In the rows, 128 means zero.
Where one turn sends some rows of the set: a few examples, then the rows asked
j64: [108 112  96 136 106 149 124  92 133 114  97 115 105 153 159 118 123 121
 151 134 116 133 116 160  98 108 134 132 125 147 118 182 153 122 114 111
 158 111 150 134 164 125  82 113 135 137 146 148 101 142 148  91 145 139
 140  95 105 136 133 108 126]
j292: [137 124 117  86 101 147 136 125 112 105 130 121 121 143 124 145 125 106
 131 109  95 130 129 133 123 116 101 114 130 108 102 152 160 114 112 148
 115  99 144 171 103 125 118 119 123 103  96 124 147 133 135 106 106 152
 178  97 150 103 154 115 116]
j127: [172 166 126 111  73 121 123 129  96 111 124 130 143 133 105 156 133 117
 105 106 136 169 113 132 130 111 120 102 148 138 100 131 137 112 151 110
 140 138 135 119 128 129 105 148 145 159 121 116  95 126 122 131 103 134
 143 101 119 108 122 103 134]
j76: [127 118 124  73 116 172 142 122 128 117 136 108 120 143 127 136 115 102
 147 107 113 124 119 124 132 137 115 104 137  87 122 139 135 113 118 138
 132 124 145 165 101 146 117 115 138 100 102 100 137 155 148 123 122 125
 157  95 162 113 156 136 118]
j923: [124 159 127 107 122 103 132 126  95 140 135 104 152 159 141 129 119 121
 151 108 130 139 150 106 117 107 145 143 147 146 121 113 169 150 128 109
 115 176 105 160 136 104 111 139 145 114 145 115  92 131 107 140 119 133
 114 125 122 138 123 142 121]
j296: [115 139 141  99 127 146 126 114 138 116 139 127 143 158 105 118 143 150
 116 133 115 151 126  99 130 104 101 145 116 116  80 113 126 113 132 175
 134 113 144 145 105 127 134 138 119 128 163 120 106 143 125 151 129 117
 114  94 165 109 137 153 139]
j78: [110 110 136 113  74 131 123 111 115 128 153 141 149 138 118 121 128 109
 133 111 162 144 131 145 100 131  86 166 118 135  93 150 116 118 135 135
 120  90 130 135 133 108 125 124 142 111 131 138 125 124 143 115 115 140
 102 128 133 130 102  84 123]
j317: [101 153 130 117 133 130 128 125 140 121 130 112 152 140 155 113 129 128
  68 135 116 139 158 141 133 157 111 164 127 156 124 180 155 112 134 149
 149 138 122 126 132 120 170 145 110 117 140 110 134 118 118 108 123 115
 159 124 124 120 117 140 129]
j708: [149 127 134 137 141 154 139 141 117 147 139  78 154 136 146 120 136  98
 126 110  97 132 127 133 143 117 133 142 128 158 129 118 153 128 109 148
 148 114 157 142 145  99 133 117 140 155 154  98 108 127 173 129 123 160
 159 122 115 149 140 150 128]
j451: [151 160 112  85  96 125 127 115  97 104 130 116 124 128 119 169 135 129
 103 113 144 171  91 119 127 133 143 124 163 141  98 139 152 116 167  98
 141 133 113 125 133 142 123 134 156 157 136 115 117 130 117 147 138 137
 144 130 113  90 118 117 131]
j729: [114 128 101 143  94 160  91 132 103 128 145 127 138 124 135  99 145 141
 155 160 116 125 105 149 136 108 191 126 136 131 111 128 121 117 144 123
 174 120 138 155 171 135 113 127 149 160 144  96 100 126 139 119 136 136
 116 139  99 121 133 148 107]
j403: [132 110 123 121 111 162 131 160 129 101 132 130 160 162 147 178 132 126
 118 141 111 144 157 172 106 110 123 159 120 128  84 137 148 116 125 117
 128 131 123 114 129 104 126 124 153 117 123 123 141 145 179 135 144 113
 151 165 102 122 119 153 132]
j87: [116 107  91 119  89 138 128 128 123 140 172 129 136 138 120 102 121 101
 127 113 135 148 115 136 104 132  90 145 119 140 106 129 107 106 128 121
 141  86 147 135 135  89 140 141 153 124 120 129 142 118 125 129 113 122
 102 112 155 134 128  95 121]
j986: [136 123 133 116  99 113 115 135 114 159 138 152 133 133 163 126 125 131
 132 125 135 135 131 129 142 135 146 120  86 175 126 134 162 120 131 130
 112  94 130 112 100 125 130 130 136 142 165 100  98 147 130 118  82 106
 142 102 102 151 153 138 105]
j895: [ 96  91 153 140 124 138 126 133 122 110 121 138 107 148 119 117 118 126
 138 152 121 107 119 153 142 129 146 142 131 102 126 116 131 120 116 174
 127 136  84 123 152 127  94 120 102 150 162 143 131 167 129 136 151 108
 168 146 118 116 132 139  92]
j499: [110 130 134 115 123 119 101 131 121 139 126 106 127 102 148 126 124  93
 101 182 107 119 133 134 107  95 148 124 127 124 103 150 134 108 127 164
 136 105 115 165 129 131 111 120 108 141 160 145 148 139 106 119 131 124
 120 152 130 159 105 114 110]
j962: [126 122 103  87 116 153 132 121  99 117 137  97 130 143 141 145 119 107
 131  99 110 143 132 114 124 118 119 109 131  80 101 154 120 118 132 140
 135 122 138 171  98 136 108 116 110 127 102 102 136 155 138  98 125 133
 165 113 149 104 134 102  96]
j453: [124 140  98 104 123 118 145 103 118 115 104 122  89 136 123  93 105 103
 153 114 111 158 154 129 154 140 121 135 139 141 140 157 171 128  98 126
 133 165 143 165 150 129 115 137 141 112 108 129 133 124 105 128 126 127
 137 117 105 120 127 149 132]
j390: [159 145 122  91  99 121 125 136  87  88 148 115 113 134 111 151 118 131
  80 112 153 178 107 141 113 125 122 125 159 141 112 125 137 111 159 127
 119 122 117 108 128 115 121 147 157 157 129 112 120 132 119 120 130 150
 157 105 107 116 119 110 125]
j344: [126 118 142 117 144 136 150 140 107 105 134 117 120 140 159 130 115 165
 132 119 119 122 118 150 108 134  89 107 120 158 120 115 143 126 134 175
 117 126 148 118 115 132  81 136 107 176 125 139 134 115 130 130 129 103
 166 107 115 137 135 159 118]
j460: [157  88 136 126  97 152 111 117 183  94 131 118 128 126 103 137 109 107
 110 159  85 115 124 137 146 131 124 121 104 127 121 122 146 114 130 115
 135 148 124 119 100 121 132 149 151 126 128 109 145 118 166 125 123 135
 133 130 117 121 134 147 131]
j299: [ 93 133 113 161  96 160  98 127 139 114 127 144 140 122 158 102 147 122
 139 165 115 124 116 153 138 109 198 121 130 138 107 129 110 126 143 116
 174 120 147 143 152 117 108 136 133 141 148 108 122 120 134 115 138 135
 127 152 109 130 144 150 110]
j587: [127 135 134 154 110 156 112  86 107 121 103  96  90 121 150 114 132 133
 130 125 120 126 153 117  87 112 144  93 132 123 139 166 175 140 148 148
 146 146 115 119 122 126 144 138 119 130 126 112 140 125 145 120 123 101
 151 121 137 149 111 123 128]
j280: [135 134 135 100 104 148 158 153 126 137 129 106 114 129 165 129 138 151
 145 140 150 138 137 147 132 138 135 126 100 122 136  99 168 125 153 149
 128 136 120 143 169 117 133 123 143 166 163 138 139 130 104 108 118 162
 134 102 109 141 111 125 156]
j315: [118 129 105 130 104 117 133 134 134 151 107 138 127 131 116 122 147 122
 166 137 124 159 142 131 151 114 169 123 133 136  97 156 168  98 114 128
 137 134 133 155 110 123 119 141 152 116 128 146 133 175 148 138 140 157
 129 145 149 103 123 123  76]
j379: [ 97 108 130 127 129 114 118 136 122  99 121 154 116 151 153 130 126 161
 107 148 113 116 157 158 125 163 140 110 130 142 122  94 174 107 153 105
 149 104 136 109 124 112 126 124 143 137 140 117 107 125 113 136 140  96
 167 125 129 119 180 167 129]
j929: [ 95 116 122 120 129 123 124 126 119 108 143 153 102 135 130 136 125 175
 113 155 100 119 157 141 131 151 141 103 121 141 134 112 166  97 166 110
 147 110 139 126 133 126 150 129 146 113 125  88 114 126 106 136 133 108
 166 111 138 111 173 162 111]
j295: [124 132 121 107 117 117 135 117 111 115 124 125 136 114 145 102 109 116
 158  90 135 126 111 145 100 137 133 137  98 172 126 140 153 119 132 144
 117 156 112 153 124 109 122 120 165  73 126 129 129 153 125 109 139 123
 121 135  74 149 145 125 122]
j304: [ 88 164 144 113 104 137 143 119 115 108 133 129 126 143 131 139 111 136
 129 156  97 115 156 116 151  94 122 136 142 126 126 122 156 130 118 133
 120 132  88 111 152 105 114 160 103 141 124 135 141 163 105  98 110 125
 161 120 126 132 134 108 158]
j818: [105 140  88 111  99 121 105 145 120 152 105 110 124 148 165 132 102 116
 140 116  95 117 128 115 127 126 121 127 110 140 121 151 141 121 172 154
 125 104 138 110 160 106 108 135 173 114 148 170 137 148 146 120 104 100
 136 126 126 124 128 162 115]
j769: [147  77 124 125  90 159 123 128 135 128 138 132 160 153 158 158 143 123
 105 143 116 132 109 136 151 152 106 128 151 123  94 125 173 119 113 106
 150 159 130 149 145 144 130 133 123 148 160 124 125 128 134 114 130  98
 120 141 114  93 104 140 114]
j806: [140 121 130 112 116 122 136 123 147 119  97  87 153 166 131 151 101 104
 130 103 102 120 104 122 110 157 123 111 131 129 142 155 122 104 137 143
 160 133 116 107 150  94 125 131 106 137 155 140 113 151 126 108 150 125
 120 145  91 120 143 122 148]
j766: [111 115 139 132 104 142 140 132 115  81 141 153 152 130 152 110 116 141
 169 125 149 152 126 171 149 136 134 117 160 138 135 114 152  93 141 119
 116 127 150 138 124 106 137 170 144  88 118 142 122 126 132 103  99 111
 109 106 117 116 136 146 137]
j759: [117 136 122 121 113 122 146 127 141  79 124 111  98 130 109 151 165 130
 120 137 128 172 104 140 139 102 124 119 138 142 102 160 103 112 111 165
 129  99 155 123 140 132 130 124 126 122 132 136 132 123 121 140 155 117
 114 138 132 114 121 126 167]
j446: [145 127 133 103 132 143 106 113 101 100 130 110 158 102 150 136 151 126
 118 114 129 150  94 136 121 116 129 108 138 136  94 122 134 128 129 152
 151  80 137 126  98 149 134  91 148 111 140 138  94 162 134 111 149 121
 124 118 133  93 141 150 151]
j798: [ 98 117 119 132  99 160 115 127 129 118 124 108 150 125 150 103 136 122
 146 135 127 146  94 170 144 105 210 121 133 130 106 148 131 129 146 112
 170 124 132 154 149 142 106 129 131 160 123  99 123 116 131 102 132 128
 122 131 111 122 137 153  98]
j310: [145 100 121 122 136  95 118  90  92  77  94 116 116 138 114 145 137 149
 139 139 123 117 145 159 115 109 121 151 141 143 102 107 154 111 151 149
 130 160 100 161 119 109  95 130 148 146 136 125 117 148 132 119  96 115
 122 131 123 106 145 111 120]
j634: [113  92 143 128 115 105 147 143 110 123 122 146 112 160 124 140  99 145
 121 134 139 110 129 160 145 114 148 152 128 112 142 131 127 116 129 167
 129 137  86 118 162 146  87 125 124 115 149 146 113 158 126 146 164 113
 154 140 123 108 117 126  98]
j841: [122 123 112 146  84 150 111 130 121 131 138 133 149 121 147 107 134 125
 166 152 118 128 122 149 141 103 198 110 140 126 112 121 124 134 118 145
 192 131 132 148 145 133 100 131 123 136 119 101 126 114 122 108 131 139
 114 120  88 113 143 150 110]
j452: [104  99 142 126 110 117 162 133 122 100 135 123 108 162 109 121 123 129
 135 138 138 119 119 154 149 117 123 153 146 119 121 124 141 133 144 161
 138 133  80 101 173 115  94 127 126 135 151 134 144 177 135 140 164 115
 158 140 128 119 139 134  83]
j126: [ 85 106 127 137 115 111 132 111 105 104 133 148 125 131 138 114  98 161
 107 148  94 114 164 143 116 135 136 120 123 145 109 112 191  92 157 120
 142  98 144 129 126 106 127 131 161 115 130  93 120 106 119 143 143 108
 146 119 122 116 175 152 130]
j503: [ 99  99 130 131 115 132 133 123 119 108 141 124 110 157 110 131 111 148
 150 142 123 102 124 163 128 133 144 144 138  97 140 121 120 115 130 168
 114 115  80 109 169 121 104 107 110 123 129 144 128 171 129 135 159  98
 143 142 120 114 124 135  94]
j906: [ 97  96 131 118 118 113 123 122 106 102 121 133 121 153 140 116 116 139
 111 144 119 114 153 134 122 144 137 121 116 140 121 102 167  88 158  93
 170  93 133 130 122 119 151 135 147 116 128  88 134 140 109 145 109  94
 151 120 134 130 185 162 127]
j627: [108 111 109 101  94 137 138 120 126 119 167 120 134 126 105 111 143 108
 134 131 153 144 117 152  88 120 101 179 121 136  91 129 112 132 132 145
 128 100 128 133 147  87 142 135 157 110 129 119 136 113 141 140 104  98
 110 131 125 130 122 110 124]
j308: [134 130 100 131 109 157 136 125 132 124 127 139 135 140 159 109 121 120
 120 148 141 139 149 106 128 118 128 105 132 123 121 136 142 121 171 115
 173  99 171  90 124 113 122 159 140 122 134 163  90 137 105 130 154 156
 137 135 110 143 140 148 141]

j634 moves to j841
j906 moves to j452
j78 moves to j127
Now find these:
j451 moves to j76
j766 moves to j310
j453 moves to j295
j729 moves to j929
j296 moves to j759
j344 moves to j499
j806 moves to j708
j460 moves to j403
j304 moves to j64
j895 moves to j299
j962 moves to j87
j818 moves to j280

